(in the rows, 128 means zero)
First come named turns, each shown by rows before and after it. For each pair of rows after them, which turns, in which order, take the first row to the second? The first pair is done for you.
k_561:
[156 106 123  72 129 148 114  94 150 138 101 109 111]  ->  [136 109 131  63 165 141  94 136 138 115 104  97 126]
[136 128 107 166 130 127 157 175 201 163  89 129 135]  ->  [122 136 113 167 146 117 148 208 177 135 106 118 152]
[130 116 118 106 111 106 151 101 133 103 159  84 108]  ->  [141 108 113 104 104 115 151  88 150 122 129  90 100]
k_612:
[144 110 122  88 119 126 120 112 143 121 103 121 117]  ->  [145  96 127 105 142 147 130 135 148 141 101 128 117]
[111 140 127 125 126  97 127 139 131 108 139 112 142]  ->  [123 132 134 105 126 124 116  96 111 115 128 116 132]
[ 82 117 151 138 140 156 121 129  99 148 112 168 124]  ->  [ 68 133 144 150 133 122 124 159 121 127 122 161 137]
k_556:
[159 146 100 167 108 121 114 153 129 145 151 178 129]  ->  [151 140 112 112 121 120  72 121 100 116 137 165 137]
[100 144 136 144 153 132 146 133 112  99 168  83 120]  ->  [ 93 153 136 156 146 131 147 135 108  98 170  95 125]
[141 120 138 145 161 136 146 177 100 122 171 112 121]  ->  [128 148 141 152 147 130 138 168  92 113 176 141 130]
[146 111 126 100 140 174 145 107 136 178 122 124 110]  ->  [137 129 124 139 122 174 152 109 139 188 131 150 113]
Pairs:
Each pair is 2 to 3 turns apart.
[157 120 111 166 130 146 175 125 136 178 145 114 129]  ->  [135 117 136 150 180 167 134 146  97 162 133 136 153] : k_556 k_556 k_612
[110 168 105 190 112  92 133 178 149 144 132 165 136]  ->  [125 180 107 145  64  90 113  82 125 131 130 171 116] : k_561 k_612
[132 151 119 126  88 115 132  83 123 124 128 129 119]  ->  [134 122 112 158 136 123 162 156 153 134 127  99 127] : k_556 k_612 k_612
[132  98 138 114 191 170  94 158  85 139  91 114 144]  ->  [109 143 132 185 159 160 115 179  96 159 110 171 149] : k_556 k_556
[137  87 105  75 120 101 115 136 131  96 105  63 122]  ->  [130  73 118 120 151 121 141 172  99 109 142  59 121] : k_612 k_612 k_561
[142 145 119  91  88  75 121  93 172 118  97 113 116]  ->  [144  98 139  79 172 143 106 124 142 140  71 120 132] : k_612 k_561
[131 109 126 148 124 168 146 118 159 155 138 125 129]  ->  [108 134 124 120 124 114 105 145 162  97 133 106 152] : k_561 k_561 k_612
[176 105 111 143 104 152 171 107 165 163 136 104 103]  ->  [133 153 131  87  92 118  82  68 109  94 122 137 138] : k_612 k_556 k_556
[129 163  88 121 153  75 153 192 178 102  94 132 176]  ->  [124 174  93  81 163  77 115 161 151  81  85 134 181] : k_556 k_556
[116 153 115 148  92 100 130 123 156 143 120 157 130]  ->  [135 125 123  96 107 132 111  76 131 147 108 131 114] : k_612 k_556
[141  87 119 162 126 166 159 105  83 175 165 103 108]  ->  [147  97 118 152 107 169 138  84 110 201 108 156 120] : k_556 k_561
[116 152 130 143 121 172  89  80 111 165  82 223 151]  ->  [171  72 111 125 165 189 155 122 169 189  82 116 123] : k_556 k_556
[172  97 112  72  81  96 120  63 152 123 109  89 100]  ->  [163  95  93 137 106  87 158 156 210 154  97  91 116] : k_561 k_556
[147 131 107  87 101 117 108  75 142 125  97 109 110]  ->  [119 143 119  88 147  97  85 129 118  87 119  93 137] : k_561 k_561
[126 119 129 129 137 170 132 100 107 150 123 154  92]  ->  [117 141 127 110 104 137 119  77 104 122 121 145  94] : k_612 k_612 k_612
[126 107 149  74 169 121 114 132  82  89 149  77 127]  ->  [144 101 126 171 135 141 195 154 118 158 169 105 101] : k_612 k_556 k_561
[165  97 149  82 161 169  73  88  91 139 108 136 131]  ->  [155 124 131 201 122 162 143 143 136 192 129 178 123] : k_556 k_556
[163 149 123 156  73 103 118 161 157 128 100 127 123]  ->  [153 139 140 104 104 101  81 156 122  87 104  93 133] : k_556 k_556 k_561
[116 128 153  78 150 113  80 113 111  81 129 107 126]  ->  [148 118 137  80 106 128 105  61 121 119 112 124  96] : k_561 k_561 k_561
[ 95 144 147 164 172 169  85 177 100 149  93 201 159]  ->  [103 119 161 104 190 172  69 140  50 107 126 134 145] : k_561 k_556
[106 151 136 147 146 112 100 166 128 139  99 178 166]  ->  [147 103 113 128 148 112 146 176 178 152 103 107 135] : k_612 k_556 k_556
[131 134  92 143 146 125 100 102 100 115  69 148 131]  ->  [132 139  83 176 134 121 118 119 115 134  76 160 129] : k_556 k_556 k_556
[131 124 163 141 148 140  98 118  64 126 118 138 141]  ->  [118 148 149 155 139  91  95 149  84 102 126 133 151] : k_612 k_612
[128  91 149 192 129 141 139 133 100 166 171 146 104]  ->  [144  77 147 157 153 150 118 144 146 183 106 164 120] : k_561 k_561
[149 102 122 141 112 164 167  93 129 161 144 109  92]  ->  [135 142 108  99  95  88 128 115 184 116  97  99 123] : k_561 k_612 k_612
[104 142 147 132 121 136  86 122  60  82 155 147 143]  ->  [127 111 143 184 126 184 134 129  81 148 156 156 123] : k_561 k_612
[122 160 114 138 108 110 119 125 159 142 125 135 112]  ->  [124 133 127 147 151 143 116 153 154 160 122 132 115] : k_556 k_612 k_612
[131 115 162 129 160 161 125 116 101 115 119 128 115]  ->  [115 132 159 144 163 134 119 155 111  90 125 128 128] : k_612 k_556 k_556
[134 123 132 111 141 143 109 106 147 144  89 130 118]  ->  [125 141 124 119 112 114 114 113 169 132 103 120 118] : k_556 k_612 k_612
[ 96 134 103 135 107 119 159 191 122  87 154 136 126]  ->  [122 100 124 106 122 188 150 119  80 117 142 148  97] : k_612 k_612
[139 144 121 127  97 123 108  96 130 135 107 156 127]  ->  [118 142 120 138 137 111 109 159 143 126 100 149 150] : k_612 k_561 k_612
[115 174 138 135 138 134  99 167 124 126 109 113 144]  ->  [121 170 131 144 140 133 116 177 132 132 111 108 142] : k_556 k_556 k_556
[118 161 131 121  85 131 123  80 106 123 141 154 119]  ->  [147 101 125 115 147 162 142 142 159 157  96 122 122] : k_561 k_556 k_612
[139 126 127 124  92 105 135 109 115 105 166 100 106]  ->  [135 128 126 144 105  95 149 143 127 107 167  98 118] : k_612 k_612 k_612
[112 129 140 131 129 135 109 121 105 122 117 174 126]  ->  [118 117 131 148 156 133 136 173 137 126 117 150 129] : k_556 k_612 k_556
[134 144 105 133  98  91 157 159 143  93 165  99 136]  ->  [162  91 127 123 134 178 170 117 104 144 149 108 112] : k_612 k_612
[127 128 141  84 139 141 109 106 139 107 118  90 125]  ->  [123 125 139 118 158 133 128 158 158 109 122  90 139] : k_612 k_612
[143 140 127 173 103 131 172 125 153 157 135 144 124]  ->  [128 160 137 113  83 110 125  81 123 110 126 142 137] : k_612 k_556
[149  94 125 106 139 153 148 116 120 147 130 102  93]  ->  [117 150 115 168  99 118 146 141 139 151 136 164 111] : k_612 k_556 k_561
[100 146 137 181 149 152 123 154  85 136 146 171 144]  ->  [ 97 166 125 192 111 123 137 145 105 132 158 168 136] : k_561 k_612
[121 136 126 105 115 109 123 121 133 120 119 122 141]  ->  [130 122 118 128 112 122 146 126 145 146 129 121 124] : k_556 k_612 k_556
[125 158 123 115  89  82 122  90 124  99 148  97 135]  ->  [137 144 116 140  95  86 153 117 149 124 156  81 126] : k_556 k_556
[125 127 130  92 100 128 110  90 136 126 115 123 120]  ->  [123 101 141 114 158 158 121 147 126 149 114 123 133] : k_612 k_561
[133 112 151  79 145 143 106 134 147 128  81 109 133]  ->  [147 126 143  85  94 137 123  99 154 131  91 121 117] : k_556 k_612 k_612
[ 91 145 115 116 143 141 105 120  80 109 146 148 123]  ->  [112 121 104 155 153 166 148 147 126 165 126 159 113] : k_561 k_561 k_612
